Named turns come first, each shown by rows before and after it. Which turns, in which order, take the first row of each pair that follows to the second? Write the first one first, as in the answered first pair.
N:
[-5  0  4  3  3 -5  0  6  6  5  8  7 -3 -5] -> [-8 -5 10  3  9  4 -1  5  5  2  3  5 -1  1]
[ 6 -5 -8 -1 -7  4 -2 -4 -3  4 -5 -7  0 -5] -> [  5  -1 -13  -3   2   3   1  -6  -2   3   3  -9   0  -5]
[  0  -6   7  -3 -17   2  -4   1  -4   6 -15  -2   0  -1] -> [  1   9 -13  -3   3 -13   5  -3  -1   6  12  -2  -3  -5]
G:
[-6  1  2 -1 16  0 -2  2 -3 -4  4 -2 -1  2] -> [-4  4 -9 -1  7 -4 -1  0 -4  1  7 -6 -2 -6]
[ 0 -1  6 -2 -2 -1 -2  2  0  9 -3  7  4 -3] -> [ 1 -1  4 -1 -2 -3 -3  1 -1 11 -2  7  4 -4]
[-3  0 -1 -5 14  7  3  3  2  0  2 -6  3  6] -> [-1  5 -9 -4 10 -1  5  2  3  4 10 -4  0 -1]
Z:
[  1   4 -12  -3   0   4  -2  -1   4   0  -2  -6   3  -4] -> [-2 -1  1 -4  1  8 -4  1  6 -4 -9 -3  4  4]
[ 2 -6  9 -4 14 -9  8  2  5 -5  6  6  6  4] -> [  2   1  -6  -4  12 -11  10  -1   4  -2  13   1   5  -3]
[  0   8  -1   1   5 -10   3   0  -1   1   5   7  -3  -3] -> [-1  8 -9 -1  4  1  1 -4 -5  1  1 -4  2 -7]
[ 4  3 -5 -2  7 -1  1 -3 -2 -5  9 -2 -1  1] -> [ 3  1 -2 -2 10  6  0 -4 -3 -7  3 -4  2  3]
T:
[  3  -1 -13   4   3  10   0  -2   1   1   1 -18  -3   1] -> [  3  -8  -4   5  -8  12  -3   0   2   3  -8 -17  -5   2]
[  2  -2  10   6  -7 -17   2   2   5   6   4  16  -3   6] -> [  1   3   3   5   2 -17   5  -1   4   6  13  15  -2   6]
[ -4   4   0   1   9 -12   9  -4   4  -5   8   1   2   5] -> [ -1   5 -10   1  -4 -11   8  -7   1   0   6  -6   1  -5]
Pairs:
(2 to 3 turns a pair)
[  7   6  -2   5 -23 -23   2   5   1  10   7   8  -6  -9] -> [  7   9 -14   3 -22 -16   3  -1  -1  12  10  -2  -3 -14] => T then Z
[-7 -1 -8 -3 15 15  1  2 -4 -5  2 -9  5  1] -> [-7 -9  4 -1  6 17 -3  6 -3 -5 -9 -4  5  5] => T then T then T
[  3   1 -15   5 -17   6  -2  -6  -4  10  -2 -15  -2 -12] -> [  4   7 -18   6  -8 -12   4  -5   0  11  14  -4  -7 -11] => Z then N
[  4   0  -5  14 -14   2  -3   4  -1  -2   2   5   1 -12] -> [-1 -3  2 11  1 19 -2  1 -3 -9 -2  0  8 -4] => Z then N then N
[-12  -4  16  -7  15  -9  -1   2   2  -6  -2   9 -13  12] -> [-13  -8  16  -9  12   9  -5  -1  -2  -7 -11  -2  -7  12] => Z then N
[ -7   2  -3  -5  12  16   6 -12  -8   1   1 -11   5   4] -> [ -2   9 -15  -3   2  -2   8 -12  -5   8  12  -7  -2  -6] => N then N
[ -2  -1  -8  -3  -1  11   2  -6  -8  -1  -1 -14   9   2] -> [-2 -9 15  1 -4 -2 -1  3 -1 -1 -7  6  1 13] => T then Z
[  2  -2  -3   0 -15  -7  -3   2   3   6  -5   3   0  -4] -> [ -2  -6   1  -3  -1  11  -5  -1  -1   0 -11  -7   7   3] => Z then N then N
[ 2 -2  1  7  6 -9 -3  9  3 -2  7 17 -1 -9] -> [  0   2  -8   5  16   1  -1   2  -1  -5  11   6   4 -11] => N then T
[-3  3 -6 -2 23 13  2 -6 -3 -8  5 -9  9  3] -> [  4   5 -20   0 -10   5  -1  -8  -4   3   3 -14   4 -15] => G then T
[ -8   1  -5  -2  12   6   3  -7  -9   4  -2 -17   0   4] -> [ -9  -4   7  -1  11   8   1  -3  -8   2  -9 -11  -1  11] => T then T then T
[ -5  -8   3   4  -9   9  -2  -1   1  -1 -10  -5   1   3] -> [ -4   0   0   6   5 -10   4   1   6   0   9   7  -7   4] => Z then N
[-1 -4 13 -1 14  0  2  6  3 -6  2  7  1 13] -> [  0   6 -14  -2   9   2   5  -3  -1   0  13  -9   3  -4] => Z then Z
[ -4   7 -13   1   7   0   3  -3  -1   2   8 -10   2  -7] -> [ -3   2   7   4   5 -14   2   6   6   2   5   9  -4   1] => T then G then Z
[  3   4   7   0   1 -12   2   8   7   6   6   7   0   5] -> [ 2 -1 12  0 -4 -6  1  9  7  6 -1  8  2  7] => N then N
[ -2  -4  13   3 -10  -3  -3  -2   5   3 -12   5  -1   1] -> [-5  5  3  1 16 -4  4 -5  5 -1  7  3  0  4] => Z then N
[ 0 -5  3  3 -8  5 -2  0  0  1 -9 -1 -1 -2] -> [ 0  0 -6  1  2  7  1 -3 -2  1 -2 -8  2 -4] => N then Z
[  1   0   7   2  -4 -11   1   5   5  -1  -1  13  -3  -3] -> [-3 -2 12  1 10  0  2  3  3 -5 -2  8  3  5] => T then N
[  4  -1   1   4 -17 -13  -1   5   2   4   0   8  -6  -4] -> [  4   7 -12   3  -7 -12   3  -1  -1   5  10   2  -4  -9] => T then Z
[ -3  13   5   0   6 -17  -2  -7   7   2   0  13   5  11] -> [ -2  10  10   1  -5 -17  -4  -4   7   6  -6  15   3  10] => N then N
[ 2 -1  2 -3 22 17  3 -6 -3 -9 -1 -9 15  6] -> [  3  -9  11  -2   0  20  -3  -3  -4  -6 -18  -8  14   4] => T then T then T
